rotation ticks, each row followed by its count of ticks
The counts run from 0 to 464.
[ 26 -23  -2  56 -20  44 -45 -56 -12   0 -40 -17  11   1  21   5  22  10
  -3   0  31 -17   1 -41  16   7 -17 -12   4   0  -6 -13  41  34 -16  22
  -8  -6  38   0  26  46 -10  20   5  10 -60  33 -14  64 -10  24   8  40]	50
[ -5 -23 -27  30   1  36 -70 -36  -5 -36 -57  34   5   7  23  13  25   0
 -18 -15  11   0 -19 -34   6  -7 -22  -8   2 -21   9   6  25  49 -29  15
 -19 -16  46  -3  -6  42   3  40  -5  -8 -32  37 -16  46  16  24   0  72]	149
[ 14   1  -5 -16  32 -33 -35 -13 -15 -47 -35  27 -21  22  26 -29  17 -27
   4  65 -12 -34 -29 -28 -20  19  -4 -29 -20  14 -14  58  21  58  -3  -5
  18  -3  -8 -13   7 -11  12 -19  19 -36  46  61   4  21  23 -22 -11  19]	389
[ 22 -30 -21 -22  31  -1 -32 -15  -1 -39 -47  51  -8   1  41 -32  13 -39
 -19  43  12 -33  -4 -47   1  32 -24   6  -6   4  11  41  19  75 -17   1
  -5  22   0   4 -11  10  15  -2  15 -49  19  61  29  26  26   5   1  22]	390
[ 53 -11 -10 -32  24  14 -27  -5 -34 -12 -29   8  -7  12   2  16  -6 -32
 -24  20  20 -26  -8 -34  -5 -10 -16  14 -19  16  32  28  43  20 -29  31
  -9 -15  17  -1 -13  52  29  -2  41 -30  -4  71 -12  72  39   7  -5 -14]	175
[ 61  -4  -6   5  -5  27 -47 -18 -15 -41 -31 -25 -14  18  18   5  -2 -40
   0  12   5 -36 -13 -40 -26  11  -4 -33 -21  14  -6  20  42  35 -14   8
  -5 -17  23  -8  -4  23  66  -7  -7 -34 -24  65  14  39   8  33   9   7]	181
[ 47  45  20  11   8  -3 -70 -27 -12 -14 -23  -7 -19  12   6  12  25  13
 -31  -2  13 -35  -4 -35 -34 -12  13 -19 -50  30   6  15  15 -28  -7  15
  21 -23  19 -21  26  38   5 -29  23  26  17  19 -24  76   3 -11   2  43]	139
[ 11 -26 -17  22  41   7 -18 -29   0 -42 -63  24  29  -3  36 -14  29   9
  -7  14  33 -18 -30 -10 -19   1 -32   1 -29  -5 -17  12  65  40 -29  -7
  10  18 -20 -14  28   8 -31  38  30 -25  -9  41   9  58   4   2 -15  40]	61
[ -6 -45 -20  39  -7  12 -38 -27 -23  -9 -54  -2   9  28   3   6  11 -17
  18  23   6 -37 -50 -34  10  13 -14 -39   1 -16 -14  33  49  54 -25   9
   9  -7  24  -5   9  26  11  13   0 -25 -31  60 -17  36   5   0 -23   3]	366
[  5 -19  13  42 -23  23 -48 -50   1   2 -60  27  34 -13  18   9  33  -2
  -6   8  32 -15 -18 -45  -8   6  -2   9   1  -2  19   6  12  -4 -20  27
 -10  19  21  -7  13  59   1   3 -15  31 -56  29  -8  39 -51  39   6  66]	230
[ 10 -15  -8  -2  41  -8 -23 -15   3 -65 -38  36   8  -4  58 -19  39 -15
  -7  45  16  -6 -24  -5 -37  -2 -15   3 -36   9  -8  16  49  43 -29 -20
 -13   8  -9 -12  25   5 -22  38  33 -35  11  50  10  45  20 -13 -17  54]	172
[ 24 -28  24  17 -23  -9  -7 -44 -14   4 -66   2   8 -32  29 -35  19 -17
  16  31  27 -35 -26 -69 -22  12   8 -27  -4  19  21  38  19  25   0   7
   9  17  -8  11   6  41  20 -46  14   7 -48  43   4  31 -39  21 -12  29]	304
[ 41  -5   6 -49  20   8 -25 -10 -39 -20 -21  31 -12   6   9   0   2 -45
 -18  28  21 -17 -28 -33 -16 -12   3  22  -4  18  38  29  26  20 -32  16
 -28 -16  17   1  -2  58  38 -17  27   1 -18  76 -15  50  18   4   3  11]	386
[  1 -24 -12  23  -1  27 -49 -34 -31   2 -47  23  20  22  -5  40   9  -3
  -3  10  21 -10 -35 -23  17  -1 -19   3  15 -24  20  15  43  28 -52  21
 -24 -23  38 -15  11  57   1  27   3  -4 -52  55 -28  51  10   6  -5  17]	156
[ 21  42  38  17  11 -38 -42 -37  -8   1 -39  17  -2  11  11   7  35   0
 -11  27   6 -32 -21 -36 -34  -7  12 -17 -35  28   5  36   2 -37   1  14
  32  -6  -8 -22  35  30 -16 -54  26  28  20  17 -25  57 -22 -25  -9  49]	28
[ 21  24  -6   9 -11  -2 -55  -1  -6   1 -67  20   6   9  -7   7  20  -4
 -25 -20   0 -29 -12 -62 -18  -3 -18 -26 -33  11   9  46  16 -23 -15  38
  41   4   9  -7 -16  50  30 -29  20 -21 -16  28 -10  69  -1  13  10  22]	32
[ 50  40  38   7  11  -1 -46 -36  -4   2 -37   6  13  -9  14  18  26  -2
 -28  15  34 -32   8 -37 -38  -7   1  17 -18  30  24  11   9 -47 -10  27
  12   9  -2 -22  25  48   6 -16  19  31  -9  18  -1  68 -35  11  12  50]	27
[ 33 -46  -7  11  10  25 -27 -46 -15 -40 -39  13 -11   4  51 -21  16 -18
   4  52  21 -17  -4 -30  15  25  -6  13  10   0   5   5  24  84  -9  -6
 -32   3  26   6  15  24   5  16   5 -13 -20  55   3  26  19  14  -4  36]	80
[-20 -20   6  46 -30  -7 -40 -41  -5  14 -74  22  14   6   5   3  33   4
  12   6   5 -30 -38 -55   2   8  -3 -48   2 -13   5  39  21  22   0  24
  27  -8  21   3  12  44  -6 -16  -2   7 -43  33 -31  34 -24  10  -5  43]	335
[  6  13  14  16  14   1 -58 -28 -36   7 -44  17  22  48 -25  58  20   2
   1  29  18 -21 -46 -10   4  -4 -10   1   1  -7  -6  33  37 -10 -44  21
  -2 -27  28 -37  34  41 -12  13  -4  21 -14  54 -44  49  -1 -20  -8  10]	52
[ 26 -58   5   1   1  13 -12 -49 -27   8 -45  14   5   3  32 -14   5 -30
  13  57  36 -26 -16 -44  17  20 -13  16  32  -9  27  25  27  50 -25  17
 -17  11  12  10   8  47  20  -2  10  -9 -38  65   1  38  -4   3  -8  -4]	87
[  8   7   7   2   5   9 -71 -17 -22   7 -58  42  24  30 -11  61  13 -24
 -29  25  17 -25  -9 -44  11  19 -13  17  18 -13  17  38 -10 -16 -49  48
  -5   6  39 -32   0  44  24  -7 -27  15  -7  43  -6  27 -24  24  14  18]	225
[ 58  -2  31  18  35   1 -16 -43  -6 -21 -36 -19  21   3  38 -19  24  -9
  -1  64  19 -31  -3  -2 -25  18 -12   7 -28  24 -20  13  59   8 -20 -13
   1  20 -29 -23  35  -3 -20  20  29  -3  17  33  18  49   4 -12   1  18]	376
[ 41  -2  -9   1  20  52 -76 -24 -12 -14 -26  10   5  41  -4  56   6 -16
 -25  13  20 -24  -8 -25  11   5 -30  19  -2  -2   9  14  37  12 -48  35
 -13 -12  31 -33   4  40   7  29  -5 -10 -13  54 -16  65  30  16   9   2]	256
[ 40  30  33  24   1 -16 -80 -32  -3   1 -29  12 -25  46   3  23  12 -12
 -20  46   0 -45   4 -51  -4  29   5 -18  -8  23   3  46 -11  -4   4  27
  16  -9  27 -27  13  11  13 -48  -5  28  32  15 -13  40  -1 -20  17  26]	220
[ 34  16  24  43 -10   8 -77 -34   1   7 -39 -11   4  42  -6  46  12  -7
 -18  22  10 -40  -4 -47   4  17  -7 -27  -4   3 -15  36  12 -31 -18  40
  27 -12  22 -40  17  28  11 -29 -14  25  -5  19 -14  48 -22   5  11   8]	331
[ -9 -18   5 -21  21 -40 -12 -23  -4 -18 -63  50  11  -7  20 -25  19 -28
   1  54   8 -25 -40 -40 -11  20 -10 -13 -18   1   1  59  24  45 -14   9
  13  23 -29  -2   1  12   1 -15  25 -30  20  48  19  24 -10 -19 -19  22]	98
[ 63  27   3  30   9  26 -72 -22 -17 -18 -17 -18 -25  27   7  20   9   1
 -22  -7  10 -36   7 -38 -11  -6  -7 -17 -36  22   0   2  24 -13 -16  26
   8 -30  42 -19  19  32  20 -11  19   5 -12  36 -26  81  19  12  16  27]	250
[ 48   1  15 -16  48  10 -50 -27 -24 -24   0  13 -22  37  21  26   6 -42
 -23  78  18 -24   5 -11  -1  22  -4  28   5  18   7  32  23  33 -30  13
 -30 -15  17 -29  19   8   0   7   9   2  28  51   1  40  37 -16   1   6]	183
[ 17 -21 -10  -1  34 -17  -8 -13 -12 -37 -49  23  -1   1  19 -26  18 -18
  -2  44  -1 -36 -29 -36  -8  10 -10 -20 -22  18  -8  44  47  56 -15   6
  27   8 -23   6   1   0  -2  -1  37 -52  21  59  15  51  32 -19 -19   2]	278
[ 14 -18  -4  38  -5  12 -31 -36   9   3 -71  39  25 -15  37 -19  34  13
 -24   4  29 -25  10 -60 -12   9 -25  24  -2 -12  14  12  20  -3 -21  40
  10  44  -3  10   6  43 -20   8  14 -12 -25  15  20  67 -22  21   0  44]	130
